In the rows, zero is written as 100.
One turn moves every row onto another: examples first, then more rows asked
J687: 100, 110, 105, 50, 105, 92, 94, 87, 93, 98, 94, 80, 102, 121
J117: 105, 108, 109, 80, 117, 88, 97, 101, 100, 102, 129, 89, 88, 139
J592: 81, 102, 90, 98, 101, 104, 102, 116, 98, 104, 121, 93, 104, 109
J308: 92, 88, 83, 85, 98, 111, 98, 117, 95, 99, 113, 76, 90, 108
J411: 89, 117, 96, 67, 104, 97, 90, 83, 109, 103, 83, 91, 93, 124
J161: 109, 111, 89, 61, 87, 80, 88, 88, 98, 107, 104, 98, 105, 117
J132: 93, 84, 97, 84, 92, 102, 108, 118, 90, 106, 109, 84, 97, 124
J316: 76, 105, 105, 84, 117, 112, 103, 109, 95, 96, 112, 78, 102, 112
J96: 105, 107, 107, 82, 114, 87, 96, 102, 100, 103, 130, 91, 89, 139
J46: 105, 95, 84, 82, 79, 86, 98, 108, 96, 111, 112, 101, 102, 120
J187: 89, 101, 82, 95, 87, 97, 97, 104, 110, 113, 96, 102, 91, 125
J274: 83, 121, 105, 67, 121, 103, 94, 90, 98, 93, 106, 81, 107, 107
J183: 103, 97, 71, 83, 88, 97, 88, 108, 101, 104, 116, 90, 94, 104
J579: 90, 97, 94, 67, 112, 113, 95, 105, 95, 93, 104, 65, 90, 108
J656: 99, 111, 89, 55, 109, 102, 85, 89, 99, 93, 101, 73, 94, 105
J370: 80, 105, 103, 75, 110, 109, 100, 95, 104, 101, 83, 80, 89, 128
J383: 107, 112, 75, 65, 94, 92, 81, 91, 103, 100, 110, 88, 96, 102
J495: 107, 108, 106, 81, 113, 85, 95, 100, 101, 103, 130, 93, 89, 139
J412: 108, 111, 107, 79, 114, 84, 94, 98, 101, 103, 129, 92, 89, 138
J742: 92, 116, 82, 89, 95, 91, 91, 102, 103, 106, 121, 104, 108, 104
J546: 106, 110, 109, 77, 117, 86, 95, 99, 100, 102, 128, 89, 89, 138
J593: 95, 115, 83, 78, 91, 90, 89, 88, 112, 110, 91, 104, 95, 122
J63: 90, 93, 110, 65, 107, 105, 105, 105, 87, 98, 98, 71, 97, 125
J649: 94, 128, 91, 70, 106, 90, 85, 86, 103, 100, 112, 97, 110, 104
J671: 80, 95, 95, 92, 99, 109, 104, 109, 104, 106, 92, 89, 88, 128

J383 turns into J183
J742 turns into J592
Where do these go?
J370 turns into J411
J687 turns into J161
J117 turns into J546

One turn moves every row onto another: examples first, then more rows asked
J799: 101, 98, 84, 118, 101, 108, 109, 111, 98, 84, 93, 104, 110
J130: 101, 109, 97, 90, 95, 102, 91, 118, 71, 92, 107, 100, 91
J613: 99, 103, 76, 107, 103, 100, 110, 111, 108, 98, 108, 99, 115
J527: 102, 107, 102, 120, 90, 111, 92, 102, 108, 105, 116, 101, 76
J726: 115, 107, 100, 116, 99, 112, 106, 91, 95, 90, 115, 82, 115
J164: 114, 105, 104, 91, 100, 96, 80, 102, 113, 91, 119, 101, 99
J413: 107, 101, 112, 105, 117, 121, 92, 108, 98, 90, 95, 92, 80
J901: 105, 118, 97, 100, 72, 88, 94, 113, 94, 111, 99, 92, 100
J570: 100, 108, 97, 125, 92, 110, 107, 99, 86, 83, 100, 88, 111
J602: 109, 100, 90, 101, 106, 108, 116, 97, 100, 104, 118, 87, 117
J246: 92, 104, 110, 100, 85, 105, 114, 102, 88, 119, 93, 87, 92
J90: 90, 116, 102, 108, 100, 113, 86, 114, 90, 98, 90, 94, 77
J212: 97, 94, 99, 98, 93, 88, 94, 100, 110, 115, 120, 98, 85
J256: 98, 128, 93, 96, 90, 117, 82, 106, 104, 107, 107, 95, 94
J887: 101, 103, 108, 104, 87, 103, 83, 102, 98, 102, 111, 105, 72
J433: 85, 100, 93, 97, 92, 95, 99, 114, 84, 111, 103, 101, 81
J854: 111, 108, 119, 85, 100, 96, 100, 108, 97, 99, 88, 81, 108
J348: 102, 92, 103, 95, 101, 93, 92, 102, 85, 96, 124, 97, 117
J764: 108, 106, 98, 122, 93, 108, 105, 101, 90, 81, 96, 89, 115
J921: 110, 110, 111, 109, 114, 104, 85, 117, 100, 83, 99, 93, 114
J7: 101, 114, 120, 107, 98, 104, 91, 101, 104, 103, 83, 77, 90
J231: 100, 97, 100, 101, 118, 106, 99, 121, 81, 95, 90, 91, 109
J200: 109, 89, 120, 108, 107, 93, 96, 100, 103, 91, 107, 91, 117
J732: 104, 123, 106, 87, 96, 109, 82, 109, 97, 111, 100, 91, 85
J919: 104, 107, 110, 90, 79, 84, 91, 111, 99, 109, 96, 100, 89
J943: 98, 85, 93, 103, 119, 110, 93, 108, 85, 97, 116, 100, 100
J224: 98, 100, 115, 95, 91, 106, 99, 102, 85, 115, 94, 89, 77
J70: 106, 101, 111, 96, 100, 100, 91, 106, 118, 114, 92, 94, 80
J163: 105, 105, 87, 103, 107, 107, 113, 98, 105, 106, 112, 82, 119
J651: 102, 93, 101, 110, 95, 105, 100, 100, 118, 116, 87, 89, 86
J825: 104, 75, 105, 96, 99, 90, 104, 103, 95, 102, 105, 100, 88
J177: 107, 117, 113, 95, 89, 88, 85, 98, 112, 109, 110, 82, 99
J657: 97, 99, 84, 123, 96, 102, 110, 110, 97, 85, 98, 101, 108
J420: 101, 101, 77, 102, 106, 107, 111, 112, 100, 97, 109, 103, 115
J853: 107, 111, 97, 116, 102, 115, 107, 91, 95, 94, 112, 77, 114

J613 turns into J163
J90 turns into J433
J246 turns into J527
Where do these go?
J231 turns into J943
J164 turns into J854
J224 turns into J887
J764 turns into J799

One turn moves every row onto another: examples first, then more rows asked
J337: 102, 96, 78, 102, 105, 90, 108, 102, 61, 98, 130, 76
J478: 110, 104, 76, 108, 109, 85, 113, 114, 93, 72, 131, 80
J417: 107, 105, 77, 111, 105, 87, 106, 124, 98, 82, 107, 76
J999: 112, 87, 68, 88, 106, 111, 90, 107, 58, 74, 106, 93
J324: 116, 87, 74, 97, 103, 102, 97, 120, 93, 67, 132, 92
J239: 116, 78, 79, 100, 98, 101, 97, 123, 95, 84, 105, 89
J665: 104, 105, 67, 88, 110, 100, 101, 100, 102, 63, 120, 94
J573: 90, 110, 70, 101, 112, 90, 115, 99, 94, 77, 107, 78
J494: 123, 114, 92, 91, 91, 97, 84, 117, 80, 83, 122, 89
J257: 119, 120, 93, 97, 92, 88, 92, 116, 81, 90, 113, 81
J41: 104, 128, 84, 85, 98, 96, 92, 97, 81, 83, 109, 85
J645: 100, 97, 74, 90, 107, 95, 107, 88, 64, 92, 132, 85
J56: 99, 95, 77, 93, 106, 92, 110, 89, 65, 102, 116, 81
J148: 107, 118, 84, 78, 95, 105, 84, 100, 82, 83, 106, 92
J325: 104, 122, 86, 83, 95, 99, 88, 99, 82, 88, 99, 86
J205: 109, 96, 81, 111, 103, 85, 113, 118, 95, 89, 105, 77
J929: 112, 91, 77, 104, 101, 100, 94, 128, 99, 81, 103, 84
J604: 102, 101, 73, 94, 106, 96, 105, 103, 104, 82, 91, 88
J178: 103, 111, 70, 103, 114, 87, 111, 100, 58, 79, 108, 77
J143: 107, 95, 73, 99, 107, 97, 102, 106, 59, 88, 88, 81
J119: 113, 93, 72, 100, 104, 103, 92, 125, 97, 67, 123, 88
J839: 104, 87, 81, 100, 101, 95, 103, 106, 61, 106, 116, 78
J603: 122, 112, 93, 94, 91, 95, 86, 118, 81, 90, 111, 86
J318: 126, 89, 73, 89, 107, 99, 99, 104, 62, 70, 124, 97
J114: 95, 105, 65, 91, 112, 101, 104, 100, 93, 62, 127, 88
J480: 108, 108, 73, 108, 108, 91, 103, 122, 97, 68, 127, 81
J301: 105, 125, 83, 80, 97, 102, 87, 98, 81, 78, 115, 90
J20: 108, 103, 65, 93, 112, 99, 100, 101, 57, 65, 125, 87
J510: 108, 80, 79, 94, 100, 104, 95, 107, 61, 98, 124, 85
J895: 106, 90, 76, 96, 104, 98, 100, 104, 59, 91, 139, 83
J622: 120, 121, 92, 95, 94, 91, 90, 115, 80, 83, 125, 84
J202: 100, 86, 68, 85, 104, 113, 93, 106, 94, 70, 109, 95
J869: 119, 100, 78, 103, 109, 82, 115, 102, 64, 90, 99, 83
J920: 106, 93, 70, 85, 105, 107, 95, 104, 103, 73, 103, 96
J826: 104, 86, 74, 84, 104, 104, 99, 92, 64, 92, 128, 91
J512: 120, 106, 73, 100, 112, 84, 113, 99, 61, 73, 125, 86
J396: 99, 113, 70, 97, 112, 90, 112, 98, 102, 73, 109, 85
J959: 126, 83, 77, 93, 103, 98, 100, 107, 64, 86, 97, 93
J241: 95, 93, 72, 94, 105, 101, 104, 105, 95, 86, 89, 85
J221: 102, 84, 77, 87, 101, 102, 102, 93, 65, 102, 112, 87

J396 turns into J417
J645 turns into J337
Where do these go?
J573 turns into J205
J959 turns into J999
J622 turns into J41

One turn moves every row onto another: examples first, then more rows asked
J542: 88, 96, 105, 83, 79, 114, 93, 101, 98, 91, 88, 76, 104, 92, 106, 119, 94, 103, 105, 92, 99, 80, 108, 92, 95, 127, 84, 94, 83, 93
J175: 103, 129, 91, 105, 99, 113, 103, 124, 111, 101, 99, 76, 92, 87, 109, 117, 74, 102, 115, 129, 83, 92, 86, 102, 96, 105, 82, 87, 104, 113
J584: 90, 120, 88, 99, 96, 125, 117, 96, 103, 103, 85, 97, 108, 96, 111, 82, 84, 109, 100, 125, 83, 98, 117, 90, 105, 124, 108, 86, 105, 121
J811: 97, 101, 106, 88, 85, 115, 97, 108, 86, 105, 91, 87, 103, 89, 86, 110, 99, 89, 93, 101, 98, 84, 92, 111, 69, 121, 92, 114, 79, 100
J352: 98, 111, 99, 98, 84, 102, 107, 106, 101, 121, 102, 98, 113, 79, 87, 98, 107, 105, 109, 126, 95, 91, 82, 125, 81, 111, 89, 99, 80, 107
J970: 78, 93, 104, 86, 81, 115, 96, 101, 95, 88, 96, 79, 104, 90, 104, 116, 94, 100, 105, 89, 103, 75, 110, 87, 87, 130, 90, 99, 91, 103
J666: 91, 96, 85, 103, 103, 123, 126, 108, 121, 96, 104, 98, 111, 95, 113, 96, 89, 95, 118, 126, 87, 92, 116, 109, 110, 125, 101, 92, 117, 112
J11: 87, 98, 106, 81, 74, 115, 103, 113, 96, 120, 100, 77, 100, 81, 96, 114, 108, 104, 108, 106, 94, 77, 95, 111, 75, 116, 83, 103, 84, 100
J989: 95, 119, 87, 94, 95, 125, 121, 101, 107, 102, 92, 91, 109, 91, 118, 85, 91, 110, 104, 121, 78, 102, 114, 83, 108, 116, 105, 79, 102, 120
J418: 108, 99, 84, 100, 109, 123, 126, 107, 118, 86, 104, 98, 114, 96, 111, 97, 90, 86, 110, 120, 83, 102, 110, 104, 108, 119, 102, 88, 110, 107
J682: 104, 108, 99, 102, 93, 100, 109, 107, 96, 107, 107, 101, 119, 79, 85, 95, 107, 91, 103, 118, 99, 99, 80, 114, 75, 110, 100, 107, 78, 115
J48: 106, 101, 87, 104, 105, 122, 120, 103, 118, 94, 90, 99, 111, 102, 110, 98, 84, 95, 112, 129, 85, 98, 113, 117, 114, 125, 98, 91, 108, 100
J419: 94, 93, 110, 87, 84, 107, 104, 120, 93, 104, 104, 79, 106, 80, 101, 117, 111, 94, 110, 96, 97, 89, 93, 95, 77, 115, 100, 114, 74, 111
J654: 90, 97, 101, 79, 82, 119, 97, 100, 96, 86, 97, 78, 106, 90, 101, 115, 95, 96, 98, 86, 97, 81, 105, 87, 85, 123, 84, 91, 89, 95
J684: 93, 121, 95, 117, 104, 105, 102, 126, 106, 94, 98, 81, 95, 90, 110, 118, 72, 97, 119, 127, 94, 93, 91, 94, 97, 114, 100, 107, 102, 127
J823: 100, 118, 91, 100, 98, 120, 116, 100, 104, 98, 82, 95, 110, 97, 117, 87, 86, 108, 103, 121, 81, 106, 113, 85, 112, 121, 111, 88, 95, 120
J174: 96, 129, 87, 110, 106, 117, 104, 118, 102, 93, 103, 84, 95, 89, 98, 108, 68, 89, 103, 124, 89, 89, 87, 98, 81, 111, 90, 97, 115, 122
J809: 91, 103, 102, 102, 86, 96, 113, 113, 103, 116, 113, 95, 116, 74, 95, 101, 113, 103, 119, 121, 99, 94, 84, 112, 83, 110, 99, 106, 79, 120

J989 turns into J584
J175 turns into J174
J682 turns into J809
Where do these go?
J11 turns into J811
J654 turns into J970
J48 turns into J418

One turn moves every row onto another: examples first, then more rows asked
J514: 103, 96, 104, 92, 108, 115, 116, 104, 106, 90, 119, 106
J154: 110, 96, 105, 106, 116, 105, 100, 112, 112, 101, 118, 106
J731: 86, 116, 106, 87, 80, 95, 105, 102, 106, 109, 99, 104
J181: 114, 89, 101, 101, 89, 102, 101, 105, 114, 92, 117, 102
J912: 95, 97, 97, 103, 111, 87, 100, 101, 115, 108, 98, 77
J261: 82, 116, 99, 88, 83, 99, 102, 110, 100, 101, 105, 106
J507: 123, 107, 110, 110, 103, 92, 103, 100, 87, 106, 104, 107
J277: 115, 101, 112, 97, 94, 107, 116, 105, 81, 99, 105, 109
J962: 82, 102, 101, 95, 95, 114, 85, 116, 90, 109, 93, 103
J66: 92, 118, 106, 82, 83, 102, 101, 110, 101, 108, 102, 102
J815: 103, 102, 105, 94, 98, 95, 94, 105, 128, 105, 89, 94
J843: 110, 89, 99, 103, 120, 99, 103, 85, 91, 103, 83, 90
J837: 109, 95, 96, 106, 115, 104, 106, 84, 105, 83, 99, 86
J280: 109, 100, 80, 99, 115, 104, 117, 90, 85, 98, 104, 100
J414: 73, 99, 88, 94, 98, 100, 108, 92, 106, 107, 113, 97
J504: 104, 95, 104, 103, 114, 111, 124, 85, 90, 91, 96, 104
J182: 105, 93, 102, 100, 98, 88, 90, 106, 91, 112, 96, 76
J638: 116, 89, 91, 94, 117, 104, 103, 82, 95, 96, 103, 88
J536: 74, 107, 101, 93, 106, 112, 86, 90, 99, 95, 101, 99
J341: 105, 92, 85, 98, 104, 114, 108, 100, 103, 98, 114, 121
J993: 117, 85, 98, 91, 96, 107, 100, 95, 114, 101, 110, 112
J689: 127, 94, 103, 94, 102, 105, 107, 107, 96, 106, 84, 99
J403: 87, 123, 97, 90, 97, 97, 97, 85, 90, 103, 87, 97
J244: 70, 107, 94, 96, 108, 111, 98, 94, 99, 91, 97, 100
J526: 126, 111, 98, 108, 96, 92, 104, 105, 91, 98, 94, 95
J439: 110, 99, 99, 106, 115, 85, 110, 80, 93, 105, 95, 92
J67: 80, 102, 100, 91, 88, 114, 94, 114, 96, 100, 93, 109
J795: 99, 81, 99, 105, 112, 102, 99, 100, 118, 105, 113, 108
J219: 74, 100, 97, 92, 108, 118, 94, 90, 106, 97, 99, 102
J595: 78, 96, 101, 102, 97, 102, 107, 104, 84, 112, 84, 89
J253: 97, 89, 102, 106, 101, 97, 80, 77, 104, 101, 92, 99
J818: 86, 103, 105, 97, 88, 112, 91, 116, 93, 112, 94, 113
J282: 123, 94, 108, 111, 95, 103, 104, 106, 90, 96, 84, 98
J273: 106, 91, 98, 89, 111, 102, 93, 92, 119, 97, 116, 102
J790: 122, 94, 109, 94, 89, 94, 101, 110, 98, 113, 94, 106
J978: 71, 97, 87, 93, 93, 101, 109, 91, 99, 99, 102, 96
J12: 88, 122, 98, 95, 106, 101, 103, 89, 86, 104, 82, 94
J451: 112, 96, 96, 107, 103, 110, 92, 112, 116, 91, 108, 109
J245: 106, 86, 85, 118, 109, 97, 109, 86, 101, 94, 100, 94
J965: 107, 92, 99, 117, 120, 96, 116, 86, 104, 102, 99, 103
J704: 73, 96, 88, 94, 93, 98, 110, 97, 108, 111, 100, 96
J338: 86, 120, 97, 89, 95, 101, 103, 96, 85, 97, 84, 94
J229: 99, 89, 105, 107, 94, 95, 75, 102, 99, 108, 109, 98
J852: 79, 104, 98, 103, 91, 100, 108, 102, 79, 106, 84, 99
J857: 84, 98, 99, 100, 94, 100, 110, 93, 78, 112, 84, 91
J840: 121, 107, 114, 99, 104, 98, 91, 115, 96, 107, 96, 107
J160: 119, 110, 92, 96, 103, 110, 113, 112, 90, 103, 93, 114
J255: 105, 107, 109, 108, 99, 91, 89, 90, 109, 106, 76, 103

J795 turns into J843
J219 turns into J12
J341 turns into J504
Where do these go?
J704 turns into J595
J244 turns into J338
J154 turns into J638
J181 turns into J245
J815 turns into J912

